In the rows, zero is written as 128.
One turn sends every row of this set to another row. A few are shown first. Where does it send the rows asked after them?
Neto: [151 134 111 118 129 108 116 130 175 160 123 122 118 120  91 125 111 143
 129 152 132  96 163 156 103 117 122 111 126 113]
fanug: [150 140 114 126 127 111 112 130 177 155 127 123 115 118  88 124 110 140
 122 155 137  95 156 164 103 120 113 114 128 113]
Duve: [133 138 153 166 127 150 120 128 116 106 127 125 156 148 139 145 138 127
 150 125 151 111 166 118 120 109 119 155 142 134]
vav: [132 136 151 165 129 148 121 128 114 108 126 128 156 149 142 145 138 129
 152 125 150 111 169 116 122 107 123 154 140 134]
lisud: [160 140 111 125 150 101 118 137 166 139 144 118 133 126 102 130 118 155
 116 149 136  96 161 162 104 122 136 109 141 113]
Rako: [154 136 114 126 131 107 110 133 172 159 125 129 112 118  94 126 116 142
 123 157 133  90 157 161 111 121 119 108 125 113]
Las: [115 144  98 130 120 116 124 124 104 103 118 125 110 168 114 148 123 140
 102 102 145 125  95 118 112 158 144 123 119  97]
babiv: [133 137 151 169 129 148 118 129 115 107 126 129 153 150 142 146 139 129
 150 126 150 109 165 118 125 109 121 153 142 133]
Liru: [116 140  93 120 122 114 128 122 101 107 115 122 114 168 117 150 123 144
 109 102 141 126 101 112 111 153 152 120 118  98]
feki: [107 127 155 162 107 142 121 127  78 122 129 141 148 154 127 121 106 123
 119 118 135 137 128 110 104 117 135  95 128 132]
kuzov: [114 134  97 117 123 120 132 127 102 118 111 122 112 171 114 150 124 140
 104  97 143 129 109 117 107 154 154 130 122 101]
num: [156 137 117 125 137  97 115 139 172 160 119 132 112 111  84 125 119 135
 133 153 128  95 152 152 119 120 123 112 127 110]
soki: [172 146 107 114 122 116 121 146 127 108 128 121 153 100 139 127 152 143
 131 155 143 121 109 132 154 107 119 147 141 132]
Daku: [133 122 160 146 110 161 132 128 138 131 101 148 119 107 112 136 121 113
 126 121 137 137 109  84 123 125 113 160 128 138]
Pizo: [137 115 158 146 113 156 130 130 132 133  98 154 116 106 115 141 124 115
 129 124 133 131 112  80 130 126 124 157 127 136]
Delo: [ 95 145 119 134 116 115 124 122 130 114 146 152 160 134 136 118 145  90
 147 118 137 109 112 133 109 153 114 142  96 119]
vire: [160 145 113 131 150 102 114 137 167 136 145 119 130 126 100 128 118 151
 112 151 138  95 158 167 105 125 131 111 141 114]
nufik: [116 138 101 128 122 120 123 127 101 114 113 126 107 170 115 150 127 135
  97 101 145 125 102 124 110 160 151 131 121 102]
vifov: [109 126 154 164 106 142 121 128  77 122 129 143 146 152 128 120 105 122
 118 119 133 136 129 111 108 119 137  95 127 131]
nesi: [108 125 155 162 107 141 120 129  79 124 129 141 147 151 127 121 106 123
 120 119 133 136 131 110 106 117 137  95 129 131]
Tove: [134 114 156 137 113 158 137 127 137 136  97 147 121 108 113 137 117 118
 133 120 134 137 118  78 119 121 120 159 128 137]
lomev: [157 116 122 110 128 126 157 151 123 132 125 117 162  93 128 100 140 126
 110 135 138 145 113 112 136 109 125  95 131 135]
vek: [168 144 102 101 124 119 131 143 134 111 125 110 161 104 140 124 146 147
 139 149 143 130 118 124 141 101 120 150 142 134]
teko: [101 132 116 130 122 105 121 124 118 121 139 163 153 131 142 128 157  98
 154 122 124 101 119 122 127 152 134 133  94 117]
nofov: [158 144 109 125 148 104 118 135 168 137 146 114 135 129  99 126 116 154
 113 149 139  99 160 163  99 122 131 109 140 114]
mefu: [151 137 116 115 135 103 122 135 179 160 121 122 122 115  81 119 112 136
 137 147 134 106 157 149 104 116 118 114 126 112]
rir: [152 144 120 130 131 105 115 136 181 154 125 126 117 113  79 117 115 129
 128 151 138 100 146 160 108 121 109 115 127 111]
lubo: [128 139 138 118 105 128 110  92 139 122 124 157 109 139 124 141 126 136
 143 123 113 138 113  99  99 100 108  90 106 150]
Nir: [112 145  96 121 119 118 129 120 108 104 117 117 115 169 113 144 118 142
 107 101 147 131  98 115 103 154 142 124 121  98]
Nolid: [130 140 141 127 104 126 102  94 136 121 125 164 102 137 125 143 132 133
 137 128 112 132 107 103 110 104 109  87 104 148]
kive: [ 94 135 110 112 121 111 135 120 128 124 139 149 169 136 138 121 144 101
 163 112 127 114 127 117 106 145 129 136  95 120]
tes: [125 147 142 125 101 129 106  93 142 118 127 157 107 141 125 139 124 131
 136 125 117 135 105 105  99 104  98  91 104 150]
das: [161 121 129 130 126 123 144 155 117 127 128 125 148  91 129 103 148 121
  99 142 140 133 103 123 149 115 122  94 132 131]
pana: [167 154 106 111 119 123 124 143 138 105 131 109 159 103 136 118 145 140
 129 150 151 129 108 136 138 107 105 154 143 134]
zuri: [111 140 101 122 118 124 128 127 107 113 116 119 113 172 112 146 121 134
 100  96 151 129 103 125 101 155 143 134 123 102]
pigog: [153 127 127 125 122 133 149 152 127 122 133 113 158  93 122  93 138 118
  98 136 150 142 103 127 131 113 105 101 132 132]

vek turns into pana
Tove turns into Daku
Now find these:
kuzov turns into zuri
lubo turns into tes
num turns into mefu
Las turns into Liru
pigog turns into das
nofov turns into vire
fanug turns into Rako
teko turns into kive

One turn sends every row of this set to another row. A few are shown first. Where does it send the rows asked after them?
durol: [132 119 114 150  92 109 110  99 114 141 119 129 135 131 106 156 143 138]
Kov: [123 128 156 128 134 137 146 103 132 132 108 133 103 149 126 119 155 151]
ruvi: [115 127 124 105 131 117 112 127 141 114 111 149 111 153 103 102 138 127]
mugo: [147 134 141 132 138 101 104 106  99 157 149 127 146 134 141 144 123 117]
lun: [122 145 125 111 142  83 131 162 121 113 150 132 120 117  79 115 113 136]
Vefin: [117 159 112 141 134 132 133 118 139 114 142 126  75 110 105 121 149 137]
lakez: [136 124 133 134 134  96 118 175 101  98 133 131 149 119 105 127 101 127]
lagon: [133 119 166 101 143  96 159 143 113 131 117 129 132 153 105 122 131 148]
fego: [136 116 115 121 156 143 127 147 138 165 110  96 135  99 136 123 132 135]
desiv: [122 154 105 142 136 137 112 156 121 109 169 144 101 105 113 155 134 122]
gal: [118 109 109 119 140 138 125 158 142 166 114 108 143 100 116 137 131 155]
Kifas: [121 138 119 124 135 113 126 101 106 155 140 136 128 125 128 184 140 115]
kig: [142 123 107 128 114  97 100 129 112 150 163 120 135 143 101 165 141 142]
fepo: [122 117 110 119 146 141 120 154 140 176 123 107 133 106 136 128 136 148]
bup: [135 108 149 117 128 117 145 160 102 136 121 135 132 167 138 151 146 141]
rikan: [130 114 122 131 146 141 125 150 139 160 112 103 150  86 119 126 120 152]
gopo: [161 147 154 142 136 128 143 168 105 130 170 104 137 127 113 157 124 148]
muve: [142 155 161 134 143 114 173 138 112 131 157 121 107 103  95 141 134 155]
Dut: [130 125 153 129 129 158 100 140 132 117 136 142 155 155 112 145 123 148]
Nida: [129 116 108 133 140 144 126 147 143 156 103  99 137  86 119 125 130 143]
zibaf: [116 120 130 107 141 113 109 129 139 115 114 135 118 163 104 100 135 141]
temi: [152 128 143 156 125 166 139 118 122 107 116 129 107 127 128 146 154 127]
beva: [127 115 147 134 128 147  99 148 125 109 146 154 147 144 107 145 126 159]
Lume: [119 169 113 145 132 144 109 155 126 114 167 138 119 105 110 155 120 124]
Bigib: [128 129 128 131 135 108 122 110 109 130 137 125 154 108  88 186 117 129]
konu: [119 150 123 123 151  89 134 155 122 107 154 117 114 107  79 121 114 144]
kar: [124 137 114 146 115 112 166 156 100 111 112 130 108 106 116 164 142 119]
Beku: [124 141 158 130 142 118 114 138 129 126 167 134 126 128  95 111 121 178]
Lubid: [130 137 132 130 126  97 111 175 107 113 132 125 157 135 112 123  99 124]
dilel: [152 146 138 152 125 171 144 122 127 116 123 114 110 127 126 158 151 122]
gegeb: [123 121 166 104 154  95 147 143 115 129 128 125 136 152 107 122 122 158]
nuz: [128 154 110 150 108 110 161 162 106 117 117 113 115 107 114 157 133 114]
kam: [115 120 109 129 138 144 130 150 141 169 117 111 134  86 123 140 133 153]
Zeni: [134 136 158 127 132 147 153 104 132 133 120 139  95 141 120 128 161 145]
puguf: [137 123 111 129 150 138 118 156 138 165 126  95 137  92 129 116 127 143]
naniz: [159 113 128 126 139 113 112 100 116 120 117 106 150 134 101 156 126 112]
vatok: [130 162 148 141 149 113 169 131 114 127 152 113  97  96 106 139 136 150]
vele: [132 124 113 122 137 127 108 143 120 107 110 143 112 151 142 124 139  97]
kiga: [125 123 105 118 153 137 128 161 139 173 132  99 131  95 126 137 133 143]
mepaf: [124 145 119 115 136  99 172 135 121 119 106 124  89 120 104 131 146 114]
liki: [133 138 164 124 141 130 112 131 133 127 164 147 125 136  96 110 127 168]
gutu: [112 139 120 116 141 109 165 122 126 117  98 119  88 128 111 135 150 120]
famav: [124 163 118 137 133 134 124 121 139 112 151 141  84 102  95 117 140 132]
gasas: [119 142 108 126 124 136 110 140 127 117 107 139 115 149 142 131 136  93]
Kesun: [164 134 101 130 136 107 113 113 115 133 150  97 115 130 111 159 144 107]
mun: [165 141 154 148 143 126 143 164  99 122 172 114 122 116 122 148 131 145]
bif: [136 118 143 121 113 121 149 156 110 138 107 119 136 171 132 153 145 134]
Mupom: [153 140 128 164 114 104 112 101 102 136 139 117 138 100 117 139 123 123]

puguf turns into fepo
konu turns into zibaf
Bigib turns into naniz
Now find these:
liki turns into Zeni
Lume turns into Dut
vele turns into desiv

One turn sends every row of this set to another row. A few are shown first. Where does it send the rows asked after them?
kame: [154  97 170 116 149 101 136  93  96 126 187 128 140 100 119  88 180 111
 112 116  97 156 128 127 142 219 145 169  52 129 121 127 143 114 115 128
 122 135 136 121 153 117 134 179 150 149 106 180]
mubog: [122 109 147 130 150 106 159 110 116 121 184 129 139  64 121 128 126  85
 150 112  99 141 128  96 142 194 122 132 100 149 113 140 129 133 100 159
 137 175 148 144 116 110 210 173 157 120 147 164]
kisar: [110  90 132 144 150 120 119 109 110 112 187 151 138  91 146  79 179 124
 100 163 117 166 140  77 128 176  82 138  70 104 113 116 174 128  93 123
 138 120 134 117 124 133 172 158 150 100 147 158]
kog: [113 143 122 135 136 116 158 119 138 106 168 127 120  75 122  66 161 113
 141 133  83 153 122  97 104 179  97 100  93 132 121 139 138 131  94 140
 174  98 141 126 137 120 162 184 135  66 163 152]
Bizu: [130 104 160 113  91 103 136  99 131  71 168 110 155 128 137 109 169  98
 129 102  80 131 143 104 130 202 130 140  95 152  94 149 127 110 103 135
 173 148 136 140 128 128 189 193 131 110 167 132]
fofo: [132 114 149 120 126  84 158  71 101  84 180  94 170  65 166 101 160  85
 138 121 110 139 129  98 145 203 140 165  85 127 109 125 129 153  89 128
 152 148 158 120 106 121 186 186 159  64 173 148]
rozif: [146  96 153 113 121 125 146  97 119  70 155 109 147 133 108 109 160  81
 108 112 101 137 164 123 114 180 141 155 100 167 117 145 114 119 126 143
 162 147 135 145 128 117 168 203 160 104 141 161]
Sig: [118 101 104 140 140 102 115  99 113 110 181 137 139  63 131  73 187  99
 125 165 105 135 135  90 143 198  81 116  47 109 122 126 170 131  85 153
 152  95 148 111 135 142 160 168 163 111 155 164]
siba: [137 146 147 116 149  78 129 105  98 124 189 126 144  98 130 110 127 139
 111  93 114 134 145 113 148 197 115 148  44 123 119 134 141 122 148 104
 145 125 102 143 109 124 137 144 123 133 154 131]
Mone: [132 114 120 131 165 112 138  97 112  89 158  80 169 121 146  94 136 103
 127  93  81 141 156  87 119 180 131 174  89 161 104 160 145 129 119 139
 137 160 160 125 112  89 175 169 150 103 156 167]
gome: [136 101 132 115 129 114 130  94 108 127 172 122 172  87 101  93 203 106
 123  90  75 123 149 100 145 188 140 172  39 136 148 133 133 136 124 160
 118 126 155 119 145 124 141 141 179 150 129 141]
nured: [127  96 169 106 107 105 141 104 107 138 163 108 173  79 122  74 188 111
 118 124 102 141 154  66 137 166 121 155  45 115 149 116 149 131 107 152
 126 104 156 133 141 117 147 158 160 153 140 136]
Kobuz: [155 114 137 136 146 124 169  94 110 151 148 137 140  83 126 107 176  87
 135 136  96 123 170  85 118 177 141 180  70 146 122 126 118 141 110 135
 143 106 132 124  97 155 125 183 138  97 106 163]
Fovu: [125 104 156 154 137 130 123 116  97 110 174 132 126  84  98  57 198 110
 124 149 120 135 125 107 141 152  93 164  89 118  91 131 155 149 143 147
 170 119 142 145 144 131 140 197 153 109 167 148]
vunu: [123  86 146 156 154 104 124 126 112  78 191 123 128  73 112  80 167  99
 102 144 115 158 122  93 135 191 126 155  97 106  85 120 155 109 109 120
 144 105 160 125 161  94 161 198 144  78 157 127]
zat: [140 146 128 155 145 113 147 107 102 108 176 136 166  62 109  99 202 100
 123 108  99 151 135 121 130 152 103 140  46 122  99  92 166 130 118 142
 177 110 126 144 139 135 141 150 132  77 163 117]
Dovo: [152 117 133 120 139  76 152  83 103 110 190  94 173  66 155 113 162  89
 142  99 114 139 124 101 144 194 156 157  85 142 122 121 111 132  95 142
 153 147 145 131 100 112 194 172 177  73 162 146]
sebag: [109 110 151 136 153  95 124  90 102 100 174 157 129  98 147  95 129 127
 124 124 142 121 140  90 117 199 146 151  36 112 128 148 129 141 118 105
 144 116 133 144  92 126 143 162 124 122 123 141]
Gug: [137 107 151 118 137  64 141  97  97  79 202 119 134 102 128  92 122 103
  99 144 137 121 135  94 141 187 131 173  76 119 131 126 114 114 141 121
 131 111  99 141  99 110 176 170 151 105 168 134]
lisiz: [131 114 113 126 163 119 139  98 102  94 159  98 169 136 138  98 134 110
 122  89  61 145 162 100 127 184 137 172  88 160 123 164 132 135 118 128
 157 157 158 116 123 108 158 165 150 101 151 161]
Seza: [105 103 139 116 158 112 160 115 112 122 196 131 133  68 117 129 137  85
 135 114  97 150 129 100 148 200 136 134  88 146 122 132 127 140  88 138
 140 169 152 123 118 120 204 173 168 114 128 166]
Rof: [148 121 129 130 155 141 162 101 131 159 175  94 163 114 119 128 139  94
 115 131  90 142 167 106 153 192 124 162  76 104 132 118 125 139 111 118
 140  99 136 121 123 164 154 165 140 125 133 160]
gekad: [147 148 124 162 143  92 139 113  87 107 183 136 140  58 114  90 170  92
 127 126 101 153 131 119 146 187  94 141  22 128  84 101 160 125  97 149
 165  85 127 124 151 132 157 169 146 105 150 144]
Tus: [154 111 123 112 141  77 157 101  98 117 201 110 173  67 128 120 166  87
 144  99  96 144 128 100 155 185 151 149  90 156 126 111 108 127  99 144
 152 142 136 129 102 113 168 175 179  69 152 152]
Guk: [108 118 124 115 124  95 123 114 111  94 171 134 131  87 116  66 188  91
 118 132  86 139 131 128 111 207 103 134  60 150 122 135 139 149  97 127
 162 125 131 121 163 108 160 171 162  89 220 145]
noza: [135 107 123 150 133 143 103  94 118 122 182 136 167  91 145  81 168 144
 135 124 102 155 144 128 143 175  96 160  44 128 107 140 147 145 102  97
 172  97 142 121 144  94 154 142 139  95 159 120]
guf: [126 129 137 155 154 119 161 112 107  87 189 104 139  91 116  83 146 107
 120 139 107 169 141  83 114 199  89 148  58 136 105 122 115 152  99 133
 167  90 128 114 144 130 174 164 162  57 203 144]
dumos: [109 120 137 104 143 107 139  89 138  70 194 126 124  98 112 119 136 105
 117 126 116 112 153 134 124 195 127 152  57 119 136 165 137 130 118 114
 123 120 107 137 100 112 185 154 148 119 165 116]
biti: [127 104 162 116 126 105 135  92 108 141 168 107 173  87 111  84 192 104
 111  97  87 124 147  79 131 189 135 173  39 125 151 126 141 131 115 160
 120 111 157 127 136 120 146 144 171 159 135 139]
Lon: [103 122 124 120 143 107 122  86 118  87 180 132 128  69 119  85 170 122
 111 139 146  98 156  90 116 163 142 158  61 112 145 132 127 126 140 140
 106 130 140 156 108 128 148 172 151 115 136 139]
lufus: [147 123 174 129 161 110 141  91 101 137 175 123 145  85 128 103 199 124
 137 123  89 158 132 122 138 202 144 178  32 121 119 136 155 127  86 143
 112 136 120 136 161 136 135 176 116 134 156 146]
nop: [123 117 129 158 154  87 128 141 108  88 167 120 128  80 120  62 152 122
 110 127 100 171 130  86 130 199 117 134  69 143 111 125 136 121 117 135
 162 108 159 116 188  81 163 191 155  91 176 138]
zema: [116 111 122 122 128  99 125 122 105 113 179 153 150  74 112  89 186  84
 129 109  62 127 137 114 126 192  92 152  73 138 100 144 165 144  97 115
 162 118 132 117 131 100 148 138 143  87 200 107]
Zomu: [132 111 128 134 157 115 149 109 110  61 165  73 165  93 130  85 150  97
 136 119  89 145 158  80 122 184 127 181  82 158  91 152 155 137 120 141
 131 164 157 124 124  81 173 175 135  98 163 158]
fulu: [145 118 150 137 160 135 151  88 134 164 166  86 171 106 114 117 141  92
 126 130  97 123 156 103 144 192 133 159  74  93 136 122 139 137 114 133
 130  89 144 141 127 147 143 173 122 125 141 160]
fefog: [146 135 112 115 142  96 135 111 112 104 176  97 134  91  98  95 147 109
 136 119 128 107 143 118 151 148 130 153  63 103 140 136 145 138 161 143
 117 118 101 158 111 136 146 153 148 120 165 128]
Rut: [153 117 153 138 133 117 154  91 113 169 139 125 123  92 134  98 170  97
 138 125  98 119 167  81 110 179 143 191  57 140 119 134 129 143 100 140
 130  95 117 126  97 146 144 176 140 106 123 145]
seta: [131 112 148 139 132 104 167 122 126 101 167 132 140  61 124 127 127  98
 162 114  80 145 142  93 159 184 107 131 101 153 111 136 139 135 105 163
 134 159 140 138 126 102 208 175 141 109 154 139]
Kasu: [147 127 129 140 130 115 155 108 118  90 169 133 131  57 122  50 173 105
 136 135  78 151 118 119 114 157 103 152 121 128 117 141 161 124 117 147
 165 111 129 127 129 113 146 172 123  59 145 132]
pitug: [136 138 123 151 149 126 121 102 106 101 181 105 135  84 108  66 183 103
 111 159  98 133 146 118 136 183  74 168  65 126  92 145 152 137 128 149
 170  97 133 128 153 150 141 200 145 123 182 162]
Zibob: [101 145 114 123 160  88 143  91 111  90 171 135 130  65 115 106 130 114
 142 115 100  99 138 109 123 184 149 141  69 120 139 168 147 135 130 129
 152 156 138 142 111 113 153 145 118 112 145 112]
bet: [133 120 159 142 119 132 144  98 111 154 146 123 121  98 133  91 170 110
 134 131  97 137 176  83 123 171 133 193  34 136 112 120 136 153  89 133
 118  96 119 116 117 136 165 184 134 104 121 128]
gibir: [141 102 159 120 112 115 135  88 126  78 157 103 148 128 123 117 163  89
 123  93  97 124 158 118 111 192 138 144  95 162 100 152 121 109 118 145
 166 155 139 149 123 120 184 197 153 104 157 146]
borak: [137 128 114 152 119 123 114  91 116 103 161 130 153  76 144  67 160 130
 125 143  98 144 165 101 122 187  82 152  42 146 100 148 138 122  97 126
 183  74 150 121 156 112 142 168 136 115 143 138]
dules: [113  97 157 156 143 139 144  94 106  83 198 132 164  92 124  89 140 104
 101 136  94 163 139  94 124 211  86 164  77 113 116 140 133 157 105 126
 174 101 141 114 137 133 182 142 143  82 183 116]
Lumub: [135 112 154 132 150 127 142  90 128 158 163  84 173 108 111 101 165 105
 141 147  92 127 157  95 155 193 121 144  71  99 135 118 156 143 118 143
 136 105 143 144 133 144 118 188 107 110 157 160]
Fepi: [157 109 173 124 152 101 141  82 105 144 181 121 140  91 119  92 185 117
 120 117  97 148 128 128 126 216 149 174  49 129 122 130 149 107 102 145
 104 131 122 138 155 120 137 174 136 145 126 165]
dore: [125 131 137 126 157  55 148  96  82  80 179 119 136  90 116  83 125 123
 127 108 112 111 129  69 134 169 143 153  90 119 112 153 130 113 147 130
 143 117 141 146 101 105 121 172 136  93 144 142]

fefog turns into Zibob
Dovo turns into biti
kisar turns into vunu
Now find these:
Seza turns into kame
nured turns into Zomu
kog turns into gekad

